In the rows, zero is written as 128.
One turn sends every row of this set to another row. A few are shown first. Where does it send the rows asked after them?
nosek: [131 168 115 134 112 128 119 133 157 132  84 113 149 121 148 165 129 142
 125 115 147 112 114 125 143 110 150 129 124 126 115 102 148 113  86 130
 118 125 114 107 122 110]
nopim: [146 127 130 155 133 134 131 115 110 108 121 144 114 129 128 113 115 119
 130  99 134 147 143 132  87 106 129 160 151 100 116 109 140 141 152 124
 118  93 133 116 145 111]
silep: [144 146 124 106 132 118 132 134  86 122 130 163 129 134 112 140 129 128
 139 111 121  97 125 127  64 139 131 121 141 141 141 117 133 139 159 122
 115 129 156 107 100 121]
vimez: [148 136 141 114  98 116 135 155 111 100 174 124 102 114 111 120 116 107
 115 114 129 129 103 124 139 129 127 136 133 127 132 125 163 130 119 130
  90 123 171 139 125 124]
Fina: [158 139 119 103 125 122 144 115 105 140 141 175 127  95  83 153 127 135
 121 124 129 125 155 115 112  94 127 140 129 127 138 128 132 130 107 131
 138 133 156 125 146 160]
vepet: [ 95 140 134 146 127 141 137 119 146 120 136 141 128 148 191 154 111 128
 102  93 100 113 121 145 153 128 134 130 151 131 144 121 108 117  99 124
 129 120 147 115 133 140]
kas: [146 136 119 176 123 119 140 133 131 127 108 133 127 142 117 131 130 113
 139 108 122 144 133 148 140 123 120 102 120 142 103 139 129 167  91 143
 132 142 162 144 132 144]
Mosit: [ 95 117 137 143 143 117 109 106 120 146 109 131 149 121 136 124 148 152
 149 146 114 131  94 128 146 129 126  98 113 139 134 147 156 117 108 130
 157 123 126 137 127 112]
Gib: [126 132 122 121 130 139 127 117 167 150 124 158 136 130 160 134 137 133
 121 129  98 121 116 141 147 140 141 137 115 134 140 128  81 118 110 122
 103 131 134 145 110  87]
Vud: [125 115 124 118 125 160 132 123  87 112 123 106  88 108 102 128 137 141
 131 112 131 131 112 112 111 136 145 170 138 139 148 127 108 162 121 123
 114 108 127 137 137 146]
rakiz: [114  99 112 122 148 107 126 106 128 132  99 140 157 133 140 121 122 128
 143 102 110 124 109 116 148 130 115 137 118 125 165 124 139 131 136 179
 129 128  99 150 129 132]
gito: [104 135 119  67 123 142 140 139 153 133 122  95 130 136 122 121 149 131
 116 109 112 117 105 142  92  97 116 129 154 136 144 118 145 130 105 144
 109 123 126 124 139 114]
gadi: [103 163  96 117 153 130 130 131 137 141 132 119 150 146 135 148 103 133
 143 142 142 111 147 123 145 128 161 124 113 138 132 118 169 143 116 119
 133 155 120  98 123 125]
vek: [129 144 125 152 144  94 137 132 115 132 143 124  81 130 116 156 140 125
 111 102 138 114 132 114 110 143 103 138 139 110 152 119 153 121 144  80
 122 108 158 134 123 132]
naf: [160 163 117 124 115 147 151  82 130 134 134 137 136 130 118 124 129 140
 141 140 134 117 122 111 158 167 134 142 152 126 184 136 125 108 123 109
 133 123 125 121 128 140]

gadi goes to vepet
vimez goes to Vud
Now these:
Mosit goes to nosek
gito goes to naf
nopim goes to silep

One turn sends every row of this set to another row. A few are shown first. Where does it send the rows asked after them?
debep: [114 113 116 171 106 127 106 141 119 116 102 166 125 111 106 126 139 149]
levev: [167 139  91 116 117 136 139 131 136 101  98 150 113 100 119 124 137 133]
Giduv: [153  95  87 121 110 138  99 103 123 155 124 101 141 137 113 138 119 144]
niku: [136 132 102  89 164 144 136 119 121 122 128 154 120 101 115 115 120 114]
vomi: [130 134 101 124 147 149 144 114 122 115 133 148 111  79  96 109 125 124]
vob: [146  97 104 124 114 143  89 102 122 159 120 108 145 144 117 144 117 144]
zimun: [150 102  81 130 104 133  95 103 133 160 126 103 133 126 120 141 124 131]
tar: [115 105 119 131 144  92 134 108 129 126 149 137 132 115 103  97 109 137]
movul: [137 108  85 103 130 108 109 153 119 121 100 168 130 139 133 126 134 132]
Ketut: [139 103 106 143 106 141  81  99 132 164 121 110 139 131 120 148 123 135]
Zut: [162 139 114  95 136 141 119 132 133 111  90 162 126 124 137 137 131 127]
fibu: [143 104  92 148 100 139  91 101 132 159 126 103 132 121 114 142 125 136]
Pur: [149 144 123 153 110 152 127 125 135 101  95 155 116  93 110 130 136 142]
rimun: [144 144 145 132 129 155 107 126 132 112  84 167 129 117 126 142 130 135]
zaso: [116 112 128 135 129 125  89 146 117 127  92 177 137 140 129 136 133 137]
mig: [108 107 138 127 153  98 120 109 128 132 143 145 139 127 111 104 105 135]
bevor: [148  95  91 139 103 142 101 101 123 153 126  99 137 127 104 136 120 150]
baluk: [147 154 130 143 156 116 128 115 102 143 118 163 139 111 141 150 137 156]
Gonud: [158 152 109 124 158 107 138 120 104 141 122 159 136 111 146 145 138 152]
pimo: [120 135 136 106 169 156 117 114 119 129 120 163 129 108 117 126 118 116]
kuzu: [107 107 134 141 144  99 127 106 128 129 146 141 135 116 101 101 108 139]
keb: [116 105 123 116 153  92 128 110 129 130 147 142 136 126 111 101 106 133]
kage: [135 109  72 139 106 109 126 149 121 110 111 157 117 109 110 116 142 143]
pim: [158 152 101 141 146 107 147 118 104 135 127 153 129  96 133 139 142 158]
gusuz: [146 102  96 126 111 136  84 103 132 164 122 108 138 136 127 147 122 131]
mula: [113 137 136 140 152 161 125 110 121 122 125 157 121  86  98 120 122 125]
Subo: [141  98 108 144 107 147  90  99 121 158 120 105 143 133 108 143 118 149]
vin: [147 154 120 159 145 115 139 115 104 138 123 157 132  96 129 144 140 162]

baluk goes to Gonud
Zut goes to levev
kage goes to debep
Now these:
keb goes to tar
vob goes to Giduv
fibu goes to Ketut
vomi goes to mula

One turn sends every row of this set to another row. A few are shown first. Where does it send the rows asked after them?
Nubi: [120 105 132 137 104 114 149 126 125 148 124 113 168 106 125 113 102 126
 115 156 165 119]
ramaz: [102 155 126 124 153 144  86 130  99 133 124  95 116 133 132 102 113 142
 129 145 120 142]
Gom: [141 157 122 123 148 147 133 131 143 123 123 133 129 124 116 143 159 101
 128 110 155 164]
ses: [ 66 122 113 153 129 133 129 156 133 161 153 117 137 112 139  97 135 116
 127 149 131 129]
mel: [143 156 134 118 149 142 139 130 155 131 124 125 132 112 120 134 167 123
 131 118 154 167]
vume: [122 117 127 127 107 107 140 117 137 161 116 116 160  97 127 122 106 132
 113 140 167 110]
Pup: [150 121 124 131 137 143 130 130 137 156 151 152 158 130 146 140 116 125
 144 119 123 114]
Kado: [117 112 125 143 110 103 144 115 140 158 120 114 163 100 129 120 108 123
 113 146 168 115]
banu: [143 121 125 139 132 138 115 135 148 157 138 154 150 131 156 144 118 127
 144 120 120 118]
kasef: [120 140 119 131 138 106 165 120 155  92 120 107 117 125 113  88 103 127
 110 124 137 113]
Vemib: [113 147 120 132 133 114 162 118 159  97 122 112 122 118 106  86 110 128
 103 133 120 106]
fazim: [138 125 125 137 127 148 114 135 147 157 137 159 145 132 154 137 123 128
 145 117 115 120]
vefa: [ 84 120 120 152 137 136 136 167 123 169 159 137 131 125 134 100 125 115
 128 154 129 137]
Diga: [110 165 136 136 160 124  97 135 100 124 124  93 112 135 134  98 108 127
 131 147 118 144]
lodak: [141 161 131 122 165 147 130 124 147 121 116 126 128 123 113 127 156 106
 133 127 160 167]
Suzok: [122 134 129 133 148 115 163 123 155  86 112 106 113 122 117  90 116 121
 106 133 132 112]
fofa: [ 70 113 112 159 134 133 128 156 132 163 153 130 132 117 140  99 129 117
 132 151 127 130]
makik: [143 153 126 124 160 149 133 133 151 124 115 129 141 124 116 132 156 115
 123 113 151 174]
Lanem: [100 162 130 135 161 122  92 142  95 126 126  97 119 136 123  99 115 129
 133 142 119 147]
tad: [122 131 122 133 129 114 167 122 145  88 117 104 116 121 116  97 108 114
 102 121 130 109]
pire: [102 161 128 136 145 126  96 142  88 129 125  95 111 129 134  99 109 113
 129 137 121 149]

ses goes to fazim
Nubi goes to vefa
Now these:
lodak goes to Suzok
tad goes to pire
Kado goes to fofa
makik goes to kasef
mel goes to Vemib

One turn sends every row of this set to another row. A few are shown first. Where does it send the rows asked after them?
fofam: [174  87 111 112 132 107 107 106 155 110  98 199 118  91 106 148 160 132
 130 131 137 110 116 158 147]
dem: [148 134 176 113 123  91 114 118 139 142 115 168  91 123  85 132 155 131
  84 115 160 146 109 156 113]
videm: [119 104 136 124 149 155  77 124  84 131  97 152 110 111  88 167 135  84
 113 129 161 124  91 189 126]
fot: [144 112 136 130 137 198  98 110 117 146 101 170  96 115  98 178 158 105
  98 144 147 121  84 176 111]
Kimo: [163 105 111 105 130 103 104 106 140 106 107 188 128  94 109 149 150 143
 107 116 141  94 111 168 149]
Nela: [131 106 140 117 143 178  89 113 111 141 100 177  97 108 102 190 147  89
 124 141 129 142  87 188 126]
ran: [167  95 137 140 131  92  93 107 140 138 114 172  77 107 101 160 150 136
 136 140 156 178 124 141 114]
Lilu: [163  95 134 131 151 176  97 126 110 160  79 144 116 113 114 173 150 119
 116 146 144 116 106 187 107]
minub: [159 130 132 116 122  95  94 115 115 142 140 164  95 102 121 170 141 173
  95 108 142 154 112 163 122]
tes: [147 127 166 120 127  92 105 124 133 136 115 156  92 130  70 130 155 134
  87 118 156 150 117 142 118]
kigar: [141 104 120 136 142 171  80 112  88 135 100 144 107 110 107 170 140 107
  99 137 172 102  94 179 110]
vum: [143 103 140 108 155 157  91 135  92 151  84 143 124 109 113 178 135 113
 116 131 123 128  98 200 116]
zato: [173  94 146 134 131  85  97 111 142 140 103 173  76 103 108 151 143 126
 134 141 162 171 118 149 107]
ral: [157 106 127 109 128 109 107 106 152 103  98 195 118 104  82 135 158 122
 107 126 142 100 108 154 151]
mif: [157 125 134 119 127  85  95 110 117 143 145 175  91  95 131 165 136 163
  97 106 159 155 102 172 114]

Lilu goes to fot
dem goes to mif
Nela goes to videm
Now these:
tes goes to minub
Kimo goes to fofam

One turn sends every row of this set to another row. A few are shown first. Where does it send the rows asked after them?
foz: [115 131 162 142 135 129  83  89 157 109 199 117 142 127 154 143 145 152
 156  77 171 140 198]
Pag: [ 98 113 138 139 131 125 125 104  95  70 177 148 166 113 140 137 135 149
 136 103 142 109 201]
burot: [ 64 114 119 123 122 108  85  89 157 129 147  85 154 161 116 142 116 165
 150 118 155 104 180]
gov: [ 94 104 155 104 125 106 105 122 152 106 155 119 117 133 137 147 113 172
 136  47 162 126 193]
duri: [ 91 146 119 140 146 130 115  99  93  81 146 115 170 139 125 115 107 168
 136 124 147 119 183]
norap: [107 130 162 144 162 138  97  93 105 101 183 154 140 136 137 151 154 141
 148  85 169  88 176]
Voku: [ 74 125 138 114 133 100 104  88 121 106 137 135 119 158 154 130  99 164
 143  66 158 133 212]
Ded: [ 89 115 143 126 142 133 121 105 108 117 178 130 149 121 114 131 153 158
 160  62 161  68 154]
Vugu: [124 130 147 131 152 141 106  94 136 115 149 118 163 141 116 161 167 129
 155  85 149  78 173]
sige: [ 95 105 120 145 117 177 109  83 106 108 161 101 131 130 123 159 138 161
 141 121 142 114 195]
gope: [104 121 123  89 120 139 104  69 124 114 170  81 129 144 114 147 106 180
 154  94 157  79 161]
pipud: [ 78 126 172 114 143  80 105 101 142 101 152 117 142 134 127 117 117 177
 140  58 135 118 165]
dadif: [ 71 131 140 100 130 103 101 100 123 134 141 103 166 152 122 114  94 148
 140  88 178 119 163]
pek: [125 136 169 103 121 153  87 104 153 115 182 121 152 128 151 130 146 140
 139  82 171 111 165]
pufa: [ 89 110 152 131 125  84  87  96 142  98 143 120 126 150 131 131 110 142
 144  65 135 145 190]
Lased: [ 68 143 156 105 138 125  88  71 137 152 156  82 141 139 118 146 119 154
 142 101 165 121 161]
fop: [102 138 125 127 144 136 124 102  91 101 149 129 160 149 127 100 117 172
 142 129 135 115 181]
Nudav: [100 106 159  99 130 102 119  60 117 108 186 100 145 126 115 158 117 174
 155  71 133  84 164]
Deg: [ 88 150 168 116 162 134 109  80 129 118 147 114 153 124 123 123 165 154
 148  65 155  98 151]
voga: [114 113 121 131 132 124 113  45 103 111 177  88 146 143 111 147 119 165
 178  78 143  94 170]
Bezor: [ 98 130 103 118 141 105 110  88 123 113 183 105 160 127 115 164 120 158
 166  97 127  75 167]
gep: [ 90 133 148 135 143 134  97  71 122  92 168 135 143 131 126 120 179 138
 165  78 152  79 176]
sogo: [116 139 139 143 138 166  99 106 125  94 136 110 146 135 140 136 132 152
 124 109 155 153 198]
mitan: [ 79  79 115 111 124 132 132  89 106 108 162 119 146 129 139 144 118 179
 135 104 154 138 216]
Pape: [ 99 137 142 126 132  94 111 116 160 117 137 115 155 157 145 118 115 169
 157  73 144 125 208]
dup: [ 92 117 107 123 128 141  96  57 101 105 185 117 122 136 133 145 126 164
 161  90 127  85 154]
Mivus: [ 93  97 124 131 131 173 102  94 118 109 172 112 126 132 122 154 148 175
 131 133 150 117 190]
mebad: [121 104 151 125 132 142  84  80 144 100 168 126 147 139 168 143 136 144
 131  65 167 154 180]
pepet: [101 114 183 104 112 131 102  71 156 134 189 102 139 126 148 148 139 166
 151  75 161 120 191]
kesok: [ 63 142 123 110 150  99  87  63 122 115 148  92 148 149 116 143 103 147
 148 104 182 121 187]
rofu: [117 129 144 115 150 159 104 105 120 100 127 121 139 148 132 138 132 152
 116 122 156 146 197]
risi: [ 73  86 128 129 103 127 122  93 108  96 155 121 142 132 139 148 110 163
 136 104 147 133 227]
lurob: [109 108 140 108 126 126 109  91 168 105 168 119 168 123 159 152 160 148
 151  66 163 118 210]
Poze: [106 107 132 127 140 121 129 117  94  95 183 154 158 113 140 138 128 151
 135 104 132 128 191]
leme: [ 74 118 128 134 145 121  88  65 111 118 158  98 157 173 126 123  96 177
 146 113 180 115 166]

fop goes to Mivus
voga goes to gep
Now these:
sogo goes to risi
Vugu goes to lurob
Lased goes to Nudav
gov goes to dadif
dup goes to norap

One turn sends every row of this set to another row. A few are shown first. Where does it send the rows asked after them?
zoni: [153 118 115 127 176 109 182 114  98 163 131 128 125 123  79 105 129 146
 117 137 155 170 101 129  93 112 154  99 125 107 100 113 142]
tob: [130 128 115 106 140 124 160 145 133 106 160 141 152 111  99 133 152 142
  88 136 133 166  95 134 107 102 131  88 118 182 121 123 129]
teg: [105 138 133 114 147  90 134 151  93 129 154 132 154 157  84 136 136 116
 118 141 158 133  74 147 119 128 109 117 135 125 135 141 172]
Fefa: [117 104 139 126 164 113 180 171 142 168 109 122 156 124 106 121 150 153
 130 110 148 134 137 162 158 140 120  98 121 148 127 126 132]
nis: [175 158 119 107 156  95 139 153 120 157 150 133 130 147 112 119 165 177
 111 132 158 147  88 169 122 146 101 129 159 159 103 139 121]
Ked: [112 117 108 118 135 121 147 149 151 130 130 145 159 137  80 141 151 154
 103 128 155 166 114 148 127 129 130  91  95 170 108 121 106]
lenes: [131 141 120 122 151 104 174 162 115 140 138 137 137 166  85 151  95 141
 111 136 149 133  78 135 125 108 106 104 140 127 123 111 160]
Mita: [163 161 128 130 167  90 133 165 130 171 157 149 123 131 113 130 174 171
  98 154 137 133  89 144 128 105 113 106 138 168  97 111 114]
meman: [168 152 135 101 167  96 147 134 122 154 148 117 130 158 136 114 156 166
 100 149 140 144  94 145 135 131 108 139 150 145  91 131 107]
Tokit: [153 140 134  91 160  85 143 126 114 181 133 152 121 154 122 136 163 160
 109 120 157 123  83 144 132 118 128 118 157 150 103 105 115]
sido: [128 113 117 113 191 117 186 125  98 167 122 147 145 129  68 115 151 144
 107 121 146 139 145 125 108 107 139 115 116 114 112 132 150]
Zepu: [133 153 106 135 178 117 117 154 130 179 139 129 155 114  84 110 136 131
 162 122 147 134  92 130 112 137 127  86 109 121 144 132 135]
tiz: [121 149 129 112 154  74 147 143 100 185 152 122 146 120  92 107 146 152
 150 161 125 158 113 158 107 131 143 109 115 192 126 119 154]
Sir: [132 112 114 116 192 103 171 144  92 153 143 160 122 107  66 101 154 153
  94 123 154 166 135 130 100 127 133 120 132 127 110 135 157]
Gaka: [131 140 145 107 149 108 179 132 130 154 142 129 154 107 104 117 164 142
 117 102 144 139 149 143 166 135 117 121 132 115 132 146 144]
raz: [142 136 122 121 172 125 132 152 169 169 138 130 149 121  83 114 161 133
 136 152 134 131  70 142 112 146 132  89 122 119 152  81 135]
beve: [139  96 129 133 166 107 173 186 149 179 137 127 139 142  81 118 160 161
 127 145 153 158  96 151 157 131 123  99  92 126 145 119 148]
gitid: [111 122 125  92 175 131 152 141 147 123 130 139 162 138  83 137 153 153
  93 124 150 179 121 139 112 127 134 118 105 171 111 102 110]
gepi: [129 122 142 116 161 102 161 112  95 142 150 165 124 126  87 112 145 148
  87 134 140 148 113 134  95 119 135  98 125  97 106 157 131]
gepa: [124 144 115 124 171 127 113 159 141 151 145 143 158 115  75 107 171 140
 132 127 147 153  83 157 106 160 135  93 121 117 155  92 125]
ziz: [137 143 132  98 165 124 172 146 113 136 152 136 153 162  75 149 137 144
 129 137 153 131  74 168 102 139  95 120 150 121 145 107 168]
Seraz: [109 158 138 112 159  95 153 147  96 168 152 139 136 112 105  75 157 147
 133 158 117 157 128 129 143 153 147 108 140 168 123 124 159]
Zufez: [136 153 125 124 199 131 122 144 142 152 127 122 155 123 112 110 184 113
 141 134 152 136  80 125  99 131 127  92 126 132 119  99 132]
gupet: [130 159 142  97 175  95 163 153 118 173 136 117 135 127  94  80 140 153
 127 163 128 166 111 134 121 160 146 128 155 172 116 115 170]
puze: [156 105 144 125 159 106 183 165 141 126 150 141 122 140  84 109 160 175
 130 150 135 134  77 145 139 132 105 121  88 131 122  90 150]
vut: [112 167 165 131 180  91 152 132 117 159 144 119 135 142  83  86 151 136
 141 179 120 156 109 135 103 128 134 112 118 153 106 109 165]
Dob: [161 145 142 109 158  94 170 156 132 123 155 130 135 122 127 116 184 165
 119 164 122 143 105 146 118 156 102 129  86 114 114 110 139]
nat: [139 134 127 124 159 102 167 150 106 129 175 141 134 148  86 141 141 137
 138 150 147 130  78 160 104 134  67 114 134 125 128 122 171]
zele: [115 144 133  82 165 130 151 117 145 137 138 146 145 136 115 143 148 146
 121 130 133 145 119 132 122 126 136  80 114 185 129 128 108]
Kubig: [137 154 152 112 168 110 170 123 114 116 150 115 137 110 114 116 166 146
 129 158 141 136 133 146 158 169 127 124 119 111 118 126 147]

gitid goes to Sir
Gaka goes to Kubig
Now these:
Zepu goes to zele
nat goes to raz
Tokit goes to teg

